In the rows, 128 means zero.
One turn or mirror swaps these rows in pairs. Which row does each one swap with?
The rows were stretched afterwards, more along some directions than others.
K_845: 125  130  109  153  163  110  130  127  133  139  132  114  109  104  93  132  111  136  108  133  148  128  147  132  151  139  118
K_238: 110  151  113  130  177  140  139  158  118  124  97  110  114  149  110  79  153  109  102  134  113  131  126  120  112  139  132
K_179: 137  142  129  125  92  114  135  97  113  143  90  136  127  101  134  174  97  145  110  119  154  141  156  117  117  127  124
K_935: 127  133  130  133  141  116  96  157  139  126  126  117  127  138  136  116  105  135  112  152  116  122  123  154  108  113  114
K_237: 135  131  169  156  123  145  140  124  143  142  101  169  151  152  126  142  124  106  134  135  125  111  128  113  127  120  136
K_646: 127  145  121  146  136  123  136  124  122  154  114  141  128  114  124  147  124  148  129  87  155  153  160  121  122  159  148
K_594: 106  133  105  117  146  102  154  122  126  122  95  146  164  122  90  138  121  106  97  113  142  139  132  121  91  119  134
K_342: 130  108  137  149  169  123  167  113  105  147  119  143  134  125  65  164  121  122  90  95  128  132  149  123  152  148  129
K_29: 126  118  128  131  130  135  145  96  124  146  100  158  170  150  120  130  137  119  118  118  119  119  124  108  134  144  153
K_358: 130  92  105  118  140  134  152  139  132  108  150  146  155  139  119  101  139  105  131  133  108  137  99  159  106  136  153
K_781: 121  134  140  152  141  131  138  162  121  117  109  117  125  158  127  113  158  66  109  137  115  156  150  122  145  123  138
K_475: 128  122  102  129  146  141  152  126  123  135  134  137  141  150  145  109  148  124  119  141  116  161  132  120  158  144  131
K_563: 136  130  135  147  125  134  123  135  122  126  99  100  93  128  93  164  110  119  125  129  128  135  123  138  95  125  117
K_757: 114  106  123  136  146  116  137  143  131  114  119  106  126  145  120  147  139  108  107  114  105  128  128  147  94  148  116
K_255: 99  124  90  122  163  117  136  157  149  113  119  105  121  123  113  131  118  135  90  111  128  141  129  131  111  149  112
K_278: 99  101  151  133  97  120  131  111  104  126  94  155  135  127  125  189  104  137  104  116  151  128  132  119  129  127  134
K_130: 125  111  146  129  119  136  121  141  136  129  144  145  113  112  143  153  130  153  119  150  119  117  125  103  166  135  109
K_283: 142  154  107  134  133  129  115  149  114  134  131  108  142  124  99  95  141  126  136  108  134  142  132  160  82  139  131
K_557: 127  100  100  119  142  124  140  151  114  137  126  118  129  134  104  155  120  100  93  100  134  121  146  167  84  132  149
K_582: 126  145  139  142  111  131  118  102  147  125  91  121  111  104  128  149  150  135  133  158  141  129  99  92  145  99  113
K_988: 138  131  96  94  143  110  121  132  106  131  131  138  108  141  86  107  114  144  138  114  109  140  122  151  109  139  134
K_321: 120  130  140  154  136  125  125  122  167  173  110  136  111  115  145  156  106  143  124  151  136  126  129  102  150  133  119
K_299: 135  131  127  126  177  136  133  161  129  103  100  107  124  145  91  110  136  124  134  107  104  117  116  140  116  132  159
K_310: 128  136  122  137  129  140  152  148  129  117  125  141  130  139  121  124  131  88  103  122  136  168  104  125  102  136  128
K_249: 141  147  124  132  130  109  125  155  137  141  94  83  97  112  98  140  115  112  111  131  114  132  134  148  100  120  123
K_568: 130  123  85  121  183  133  132  141  167  131  155  140  162  161  146  63  151  114  134  129  104  120  106  122  123  130  121
K_937: 125  137  115  127  149  127  132  108  154  165  98  125  132  142  104  116  128  146  122  133  126  102  144  111  139  119  139
K_507: 121  150  135  126  124  100  115  149  121  124  93  108  108  126  99  119  132  130  155  112  119  123  121  157  100  128  126
K_463: 130  98  137  137  101  126  135  125  132  142  160  167  141  144  121  133  112  110  116  142  128  129  133  110  134  123  108
K_807: 139  153  115  133  163  114  143  135  138  138  106  127  121  105  88  105  131  141  130  102  141  127  134  140  132  159  153
K_510: 96  143  118  128  160  114  97  141  152  131  129  123  77  159  129  114  147  181  160  126  108  146  117  138  139  142  120
K_675: 140  145  158  147  109  135  126  133  132  135  104  127  114  127  141  137  112  106  144  132  127  142  120  128  84  132  128
K_830: 123  124  93  107  177  138  140  162  142  113  153  139  144  146  128  90  137  157  142  126  96  147  78  143  113  139  121
K_885: 122  125  117  154  176  124  157  152  129  127  121  126  141  160  83  96  167  115  138  114  111  118  141  147  139  161  141
K_599: 141  142  123  130  116  122  149  105  113  130  107  146  138  133  116  122  133  95  125  115  136  170  120  126  105  133  145
K_731: 125  100  130  129  140  147  173  126  117  146  124  157  150  151  136  103  128  107  110  130  138  114  132  108  116  131  155
K_578: 154  134  115  150  165  107  118  107  164  154  108  103  73  143  125  131  125  159  156  114  111  117  134  146  124  155  138
K_295: 117  151  116  131  117  138  109  156  139  131  129  173  138  132  144  144  141  122  115  155  128  134  126  107  116  116  117
K_932: 120  132  146  138  77  117  147  107  123  149  80  154  115  112  120  196  116  129  122  121  140  139  136  96  127  134  132
K_570: 127  143  158  144  123  133  133  126  124  151  83  108  98  78  108  163  105  138  112  116  154  120  143  119  134  150  135
K_62: 115  130  132  139  134  129  126  106  122  117  92  104  120  137  135  151  144  136  124  137  118  145  128  129  111  144  117
K_300: 106  144  143  119  160  139  135  150  132  119  110  125  124  91  85  155  96  159  123  93  137  126  114  114  105  148  143
K_366: 137  128  127  139  108  123  133  101  127  148  112  136  130  90  123  165  89  144  127  117  134  139  123  166  95  150  134
K_225: 116  137  128  153  164  121  136  129  135  127  111  148  115  119  104  137  143  110  101  135  112  153  142  115  165  150  137
K_650: 132  136  133  124  137  131  129  109  113  151  127  126  141  129  92  140  91  121  112  101  116  142  126  137  77  152  131
K_812: 136  125  130  150  147  131  162  134  147  163  134  152  132  108  112  133  112  119  87  118  158  128  141  114  155  156  139
K_693: 124  153  176  159  124  124  115  146  129  122  96  129  82  73  110  176  103  123  134  137  131  158  120  129  142  109  127
K_410: 105  126  123  137  134  107  118  112  111  132  92  149  148  134  97  167  122  163  110  113  138  107  136  124  147  154  140
K_90: 130  107  122  121  138  113  114  144  117  115  130  118  149  159  132  126  110  111  119  139  113  137  109  155  105  99  140
K_799: 126  132  129  119  153  149  134  142  128  124  85  107  112  127  115  142  117  139  115  111  124  126  118  142  128  138  143
K_308: 136  108  100  121  157  145  152  124  117  106  130  142  139  136  85  128  139  135  125  87  134  105  130  119  129  148  136
K_903: 126  114  100  130  121  139  153  133  130  135  127  151  172  152  133  105  150  135  127  119  132  106  144  138  130  174  150
K_177: 107  117  116  99  133  153  132  161  119  89  155  147  158  145  114  116  132  144  138  113  107  130  101  127  99  119  110
K_783: 125  131  112  140  131  124  125  97  140  139  126  124  142  133  116  145  123  150  95  138  147  131  154  132  106  120  109
K_861: 129  121  94  145  120  127  127  109  121  136  137  142  160  140  129  117  127  94  92  150  159  145  148  133  112  121  119
K_699: 115  121  93  133  132  117  127  117  137  130  149  142  134  144  145  109  123  128  142  144  128  156  104  135  113  134  116
K_166: 110  118  106  125  179  123  143  130  134  146  138  129  148  138  100  131  113  149  97  85  112  115  162  137  127  164  119
K_187: 129  124  160  149  158  123  110  138  144  143  126  114  87  134  125  121  140  162  164  145  105  108  133  135  162  149  128
K_336: 111  126  98  140  164  117  113  159  151  128  145  142  112  150  135  91  136  138  149  132  137  134  128  143  137  146  138
K_318: 117  151  105  120  146  132  126  125  138  115  80  117  110  175  102  123  142  136  146  113  106  135  122  123  87  123  139

K_177 swaps with -> K_166
K_812 swaps with -> K_310
K_731 swaps with -> K_238
K_510 swaps with -> K_783
K_29 swaps with -> K_299
K_570 swaps with -> K_675

One turn or mirror swaps these rows in pairs. Which row does each one swap with?
The rows were stretched afterwards, more along some directions than others.
K_565: 86  106  81  137  115  128  182  115  163  116  126  143  73  139  142  144  127  121  129  147  94  104  114
K_457: 109  75  107  171  158  97  186  129  159  102  119  103  120  138  135  144  131  116  162  142  107  122  133
K_642: 113  81  129  189  165  142  195  131  179  121  135  101  129  128  171  153  131  105  173  123  127  125  120
K_855: 115  135  134  165  150  178  183  128  170  118  145  108  106  127  130  131  121  120  118  117  117  125  130
K_390: 105  98  111  148  112  166  150  141  177  124  126  125  104  135  131  134  126  133  99  135  146  90  105
K_364: 113  99  88  170  113  165  150  121  161  122  121  126  120  131  130  145  133  120  156  142  141  122  110
K_388: 118  91  67  147  100  128  151  120  172  130  132  125  103  141  129  143  147  121  133  171  132  93  146
K_523: 107  103  115  164  123  134  189  128  166  129  150  100  115  108  138  154  137  90  149  155  130  133  163
K_999: 102  109  113  164  115  140  179  121  166  125  159  99  111  104  136  155  124  92  139  155  116  123  163
K_351: 97  113  124  154  109  167  151  150  165  121  140  116  113  130  117  133  125  138  95  125  137  102  106
K_580: 95  106  94  178  109  118  157  138  161  114  150  115  113  114  159  140  138  122  104  155  110  92  132
K_833: 109  75  155  170  112  134  200  117  169  132  137  119  138  102  146  145  130  116  144  141  158  127  124
K_790: 107  74  114  174  160  97  177  130  164  98  116  101  125  131  137  138  125  115  162  140  103  120  122
K_288: 106  109  113  164  120  134  184  126  163  126  158  98  112  108  139  153  131  92  142  154  120  131  164
K_499: 103  112  111  165  119  140  179  122  163  125  161  99  108  102  133  155  126  97  142  153  112  123  166
K_595: 119  120  139  152  151  180  181  122  187  117  123  125  114  139  145  126  125  111  125  113  132  115  112
K_744: 124  82  123  142  147  127  180  106  152  114  101  106  120  162  116  142  105  123  147  146  139  123  104
K_375: 135  129  125  157  120  137  160  149  161  101  128  114  105  132  124  130  149  125  110  135  149  117  104
K_904: 98  72  128  190  121  109  204  143  156  131  117  103  130  115  149  163  140  118  129  159  156  117  129
K_969: 136  81  132  162  148  126  168  103  183  114  137  109  140  134  157  137  138  97  174  136  144  118  121
K_729: 104  99  73  149  92  141  162  136  177  128  131  137  84  141  133  150  143  128  107  158  133  86  133
K_338: 118  98  152  177  139  141  156  117  162  121  124  88  146  132  144  137  115  108  107  143  170  110  110
K_405: 107  70  109  168  159  93  182  129  162  99  111  109  122  133  133  138  120  115  163  148  102  116  127
K_413: 90  90  80  145  123  111  185  121  165  111  121  135  82  136  145  148  130  115  146  150  91  104  125
K_203: 97  71  112  164  125  141  155  105  165  135  144  115  126  134  133  139  114  137  138  133  115  100  108
K_588: 114  100  89  162  137  152  167  89  149  124  106  125  123  138  122  131  101  131  133  147  111  113  124
K_47: 112  85  130  177  168  110  170  131  159  97  122  93  134  127  128  131  125  115  158  134  106  125  122
K_995: 104  99  99  158  109  159  146  123  158  128  129  120  125  142  126  153  135  123  160  140  138  123  96
K_745: 105  103  86  146  110  151  160  140  178  124  132  130  89  141  128  149  136  131  102  149  130  86  122
K_316: 120  90  68  145  101  124  152  119  170  127  130  124  104  145  126  141  146  121  135  171  133  96  147
K_882: 122  95  143  148  161  162  182  117  188  124  114  127  122  150  145  130  129  114  137  121  137  112  98
K_407: 116  139  136  168  143  186  165  128  171  111  146  107  109  115  124  130  121  121  105  115  111  119  131
K_135: 111  105  152  176  160  144  153  138  157  106  139  83  142  121  117  128  116  123  127  118  117  132  112
K_965: 108  138  121  169  139  170  166  128  172  110  156  106  99  108  125  140  117  116  103  126  104  110  146
K_782: 126  131  117  167  112  137  155  156  163  95  138  112  99  118  133  135  146  128  104  138  137  110  107
K_35: 118  94  71  145  98  135  144  113  166  133  135  123  115  136  120  134  139  121  127  170  132  102  144
K_287: 113  138  137  158  138  179  173  131  173  112  145  113  106  115  125  133  120  120  110  116  110  123  125
K_539: 88  67  115  160  133  121  170  112  167  137  132  116  141  142  168  143  122  109  126  154  128  101  111
K_109: 106  137  121  129  109  174  148  105  156  127  140  132  94  137  123  126  112  122  97  132  138  111  97
K_274: 92  62  121  152  136  129  166  114  168  140  123  119  144  150  163  141  126  108  128  153  140  101  100
K_150: 103  103  104  145  114  165  163  144  174  127  131  131  95  143  129  140  133  131  104  138  145  90  109
K_775: 110  70  132  140  156  144  170  115  182  136  113  126  134  161  157  131  124  108  135  137  156  103  88
K_32: 104  134  122  127  104  175  143  110  155  128  138  133  101  135  125  130  118  116  91  130  142  109  97
K_888: 110  84  148  172  111  139  192  102  162  136  146  117  135  111  134  149  140  115  146  145  143  131  126
K_114: 102  116  100  178  110  122  155  148  162  103  146  117  105  108  156  137  142  128  97  149  117  94  124
K_884: 119  88  68  141  98  125  146  117  170  129  131  126  106  141  126  136  140  118  131  171  133  97  141
K_854: 108  113  84  164  112  175  159  113  164  131  115  129  118  143  127  137  129  129  149  134  134  130  107
K_103: 91  71  111  167  126  127  163  111  171  134  132  113  141  133  162  143  119  105  120  155  126  96  111
K_694: 122  86  164  169  132  135  174  99  171  122  143  114  144  111  140  140  137  108  157  134  147  123  119
K_980: 103  115  104  143  111  164  148  145  176  125  132  134  97  139  129  133  136  133  94  134  148  89  109
K_834: 103  100  88  169  122  162  164  97  160  127  100  143  117  130  123  135  113  134  141  142  121  118  119
K_710: 107  134  109  171  122  163  173  125  168  111  157  111  95  102  127  145  116  112  114  135  97  116  157
K_527: 98  76  138  192  112  127  209  136  159  133  124  118  137  102  145  161  133  127  136  155  144  130  128
K_346: 111  122  141  141  119  177  140  106  157  131  138  119  121  134  127  127  108  110  98  131  152  117  103
K_28: 98  76  139  187  115  130  212  130  156  139  124  113  134  104  140  163  137  123  141  153  146  128  130
K_431: 131  86  123  144  138  126  179  105  155  110  93  114  121  153  111  138  113  122  143  144  133  126  105
K_820: 112  104  86  172  125  166  159  102  154  128  106  134  124  130  122  133  117  136  140  144  126  115  122
K_313: 92  85  114  154  104  135  151  117  161  132  154  102  126  134  128  155  129  112  152  142  131  120  109
K_774: 106  99  125  162  123  129  191  129  171  131  147  104  115  109  142  154  142  87  153  152  137  132  158
K_518: 106  105  115  164  115  137  190  127  166  131  150  102  114  109  140  155  138  90  147  153  136  134  159
K_978: 139  105  133  155  132  134  166  141  162  107  116  110  115  145  120  133  139  121  130  139  155  128  104
K_684: 132  124  129  157  119  142  159  151  164  103  126  113  103  128  132  133  145  126  111  135  156  118  102
K_185: 98  132  108  124  105  167  155  105  159  126  139  142  82  141  131  133  122  120  99  133  129  104  103
K_561: 87  73  118  167  131  125  164  117  166  137  128  113  144  137  163  143  125  108  117  154  126  103  118
K_51: 97  117  137  168  133  169  140  148  158  117  148  101  127  120  116  133  116  135  103  117  130  110  107
K_669: 121  98  74  143  99  142  135  113  162  132  137  123  120  136  117  131  133  126  129  165  127  105  139
K_752: 123  94  72  144  94  136  147  109  165  132  134  125  115  138  121  132  137  122  130  167  135  104  141
K_864: 109  108  140  174  124  146  158  124  154  129  130  101  141  131  144  140  120  108  99  145  173  111  113

K_203 swaps with -> K_642
K_774 swaps with -> K_669
K_51 swaps with -> K_882
K_288 swaps with -> K_884
K_565 swaps with -> K_114

